One hidden turn or mirror swaps the rows below in pairs. Which row is each named row swapped with?
kubod: -23.7  18.8   1.6  16.9  -5.0   0.3  -8.6 -24.7  38.8  -1.7  -6.8 -32.1  13.5 -31.4 -10.9   7.1  -6.0  12.0
Kat: -15.1  19.6 -10.6 -12.6 -27.9   0.2 -35.0   1.6 -10.5   1.4   6.3 -23.7 -21.5  -0.9  15.6   3.3   6.6 -11.5
foge:   0.2  -5.2 -14.2 -13.5  -6.5   6.4 -25.3   7.5 -17.5   3.4 -22.2  -2.8   9.6  28.5 -11.9 -25.8  12.1  15.3
Tuf: -22.1   3.5  21.7  29.3 -27.7 -25.4 -26.6  -7.8  -8.3  15.9  15.4   8.2  -1.5 -13.4  15.3  12.9   4.2   3.8
Kiza: -13.8  13.3 -10.1  23.3  25.9   1.2  -2.0 -19.0  19.1   2.4  -7.8  17.5   9.0   8.2 -20.8   6.0 -16.5  38.0
leni:  14.5  11.1  22.8   2.5   2.3  17.2   3.7 -18.2  -6.3  23.1 -34.1 -12.0  -3.1  -0.2  13.2  -7.7   6.9  28.8
legiv: -40.4  -1.2  29.6  24.3 -30.2 -19.1 -21.4  -9.9  -0.4  18.4  10.1   7.2   0.6 -11.7  12.7  10.3  -3.0  11.2
Falu: -17.6   7.6  -4.6  23.0   6.4 -19.2  -1.4  -8.7  20.7  10.3   4.7  13.3  21.5  20.9 -23.9 -11.1 -16.7  43.3
muv: -28.8  -2.5  25.7  14.4 -24.6 -29.6 -23.1  -3.9  -0.2  18.9  14.8  14.6 -11.2   5.5  17.1  13.5  -1.7  18.8
nunu: -11.8  13.0  -9.2  23.8  26.9   3.2 -10.8 -23.9  13.3   2.3  -6.3  28.1   9.0   9.3 -17.3   1.8 -17.1  30.3
foni:  13.0   2.7  -7.2  25.3 -21.3  17.6  16.9 -17.0  19.3  -8.0 -10.8 -10.1 -10.3   5.2 -22.7  20.2 -20.3  10.7
pud:   4.6   7.0  14.9  -1.0  -9.7   9.1   2.9 -13.4 -16.6  18.9 -14.8 -36.3 -10.3 -19.6  10.2  -9.4   8.8  17.3
bir:   1.4   8.5 -18.4 -12.0  -1.7   0.6 -24.1  17.0 -14.0   7.4 -11.8   5.9   1.1  38.0  -2.9 -22.0   2.1  21.4
Guno: -28.7   7.4  27.0  14.6 -25.6 -27.2  -5.8 -10.6  -1.4  19.3   1.3  24.7  -9.2   8.2  18.4  15.5  -9.8  16.7
deled: -21.7   5.8  37.7  14.5 -20.3 -18.9 -11.9  -8.9  -0.9  16.6  -1.8  25.2 -12.6  12.4  17.3  17.7 -12.4  27.1
Laloz: -20.8   1.0  -0.9  18.7  -5.0 -27.2  -0.1  -8.7  13.8  -1.4   6.9   7.5  17.4  16.3 -31.0   0.4 -15.1  41.5
zotos: -14.2  19.4  -6.0 -17.7   8.4   0.3 -30.5  16.4  -2.4  -1.3 -22.8   1.0  -3.4  41.9   8.0  -6.4  -5.7  17.4
Zafu: -11.7  24.8  -3.0 -17.3  11.1  -2.4 -26.0  21.2   3.7  -2.6 -22.5  -6.6  -1.3  41.6   7.6  -1.1  -3.3  26.4
baf: -18.0  14.1 -13.8   5.1  14.9  18.6 -32.3 -20.6   2.3  -6.8  -1.0  31.5 -13.5  16.1  -2.9   4.3 -16.9  -1.2
kazo: -24.3   0.2   2.5   2.5 -45.6   8.6 -19.1  13.3  20.7  -2.3 -30.8 -18.0   4.1  31.2  -3.4  22.0  12.2   8.8
mobir: -24.8  18.6   2.7  29.6  -9.0  -3.8 -12.6 -21.7  33.6   4.1   4.5 -21.2  15.4 -37.0 -12.8   6.8  -1.5  12.9
Toti: -28.8  26.8  -6.6  23.9   8.9  13.0 -12.7 -16.3  38.3  -3.3 -14.5 -17.2  12.1 -22.4 -17.9  12.5  -4.1  16.2
raf: -27.6  22.7 -20.1  -5.7   3.2  11.5 -41.9  -5.4  -0.5  -5.9  -3.7  17.4 -20.1  20.0   2.6  18.2  -7.9  -4.2
zakat:  18.3  -1.9  17.8   2.0   1.6   6.5  -0.9 -18.8  -3.1  28.3 -18.3 -24.6   0.1 -15.7  10.3 -14.9  11.3  22.9
lero:  12.0   4.7  12.5   0.5 -12.5   3.7  -5.4  -4.3  -2.6  17.8  -3.5 -40.3   0.5 -18.6  10.7 -14.2   7.5   3.6
penud: -18.6   1.8   4.1  11.1 -44.7   8.6 -23.2  14.3  19.5  -3.3 -27.1  -2.0   6.6  31.0   3.5  22.2   5.6  -1.0
Vem:   2.4  -7.3 -14.8 -11.0 -12.2   4.8 -25.2   7.3 -14.7   1.3 -15.9  -3.6  15.3  25.2  -8.6 -32.3   2.7  11.9
Duga: -26.3  23.9  -2.6  25.7   3.4  10.0 -10.4 -26.8  35.6  -2.7  -3.5 -25.8  10.1 -23.5 -12.8  11.0  -2.7  10.0
Kos: -11.8  -0.7   9.5  30.9 -28.0  -1.3   9.9 -18.0  22.8  -6.3  -4.9  15.5 -10.0   1.3 -16.6  37.7 -16.4  20.3
Vudak: -24.0   1.8  -5.8  19.5 -23.7 -36.8  -8.9   5.9  13.5  -3.5  10.2  -3.0  16.3  21.6 -22.7   5.4  -8.6  32.4
gones: -26.4  26.5 -15.3 -11.5 -11.8   6.3 -36.5   4.4  -1.1  -9.7   1.5  -8.5 -25.7  14.6   7.6  16.4  -8.0 -11.9
Pomog:   4.8  -5.5  -5.9  23.1 -27.7  16.4   6.9 -19.9  17.4  -9.1  -9.3   0.9 -15.3  -2.7 -29.7  15.7 -19.3   5.3
Likif: -21.1  34.4  -0.4   4.7  21.3   9.6  -7.5  -6.2  41.0  -6.7 -25.1 -20.4   6.7  -4.3 -16.9   8.7 -13.0  30.3
Nusez:   0.6   0.6  10.0  -9.1 -27.5  27.3 -12.9   0.7  10.4   1.1 -42.8 -17.1  -2.3  23.4  10.0   9.7   9.9  -0.2
bamum:  14.1   9.5  20.3   9.1  -8.8  -0.2  -6.7 -11.2  -6.3  20.1  -8.4 -42.5   2.9 -16.6  12.9 -13.4   7.1   7.5
gug: -25.0  24.8  -8.0  -8.5 -17.9   5.1 -39.3   9.8  -1.4 -10.6   2.6 -12.2 -26.5  -0.4   8.6  12.2   2.7 -14.4
rof: -27.7  -1.8  14.9  26.6 -28.2 -23.3 -18.8  -6.0   2.4  19.2  22.5   8.3   4.3 -17.1  11.8  16.3   7.4   3.9
gerik:  14.1  10.6  20.3  -0.7  -1.5   9.2   8.8 -11.9  -4.2  24.8 -35.2 -16.6  -2.0  -6.2  12.2 -11.8   3.7  15.3
lofo: -18.0  -1.6 -12.4  20.6 -13.3 -30.7   1.1  -2.2   8.5   0.9   7.8   3.3  22.2  15.7 -25.7  -0.6  -8.5  42.5
Vimi: -20.0  35.6   0.5  -5.1  18.9  -2.9 -10.2  12.5  31.7  -4.9 -23.1 -26.0   4.8  18.4  -2.9  15.3  -0.2  39.3
Fila:  14.3  -7.6 -20.2   0.5 -10.9  13.3 -18.1  -3.2 -15.4   1.1 -18.9 -10.4  14.8  14.1 -19.3 -29.0   7.3   6.5
vis: -24.6  17.8 -17.9 -10.3 -24.0  -2.2 -41.1   2.9  -9.5  -7.2   2.5 -10.1 -22.6  -6.5  11.6  13.5   6.6 -14.6

Likif pairs with -> raf
gerik pairs with -> Guno
Nusez pairs with -> Kos
deled pairs with -> leni
penud pairs with -> foni
zotos pairs with -> Kiza
bir pairs with -> Falu
gones pairs with -> Toti
Tuf pairs with -> bamum

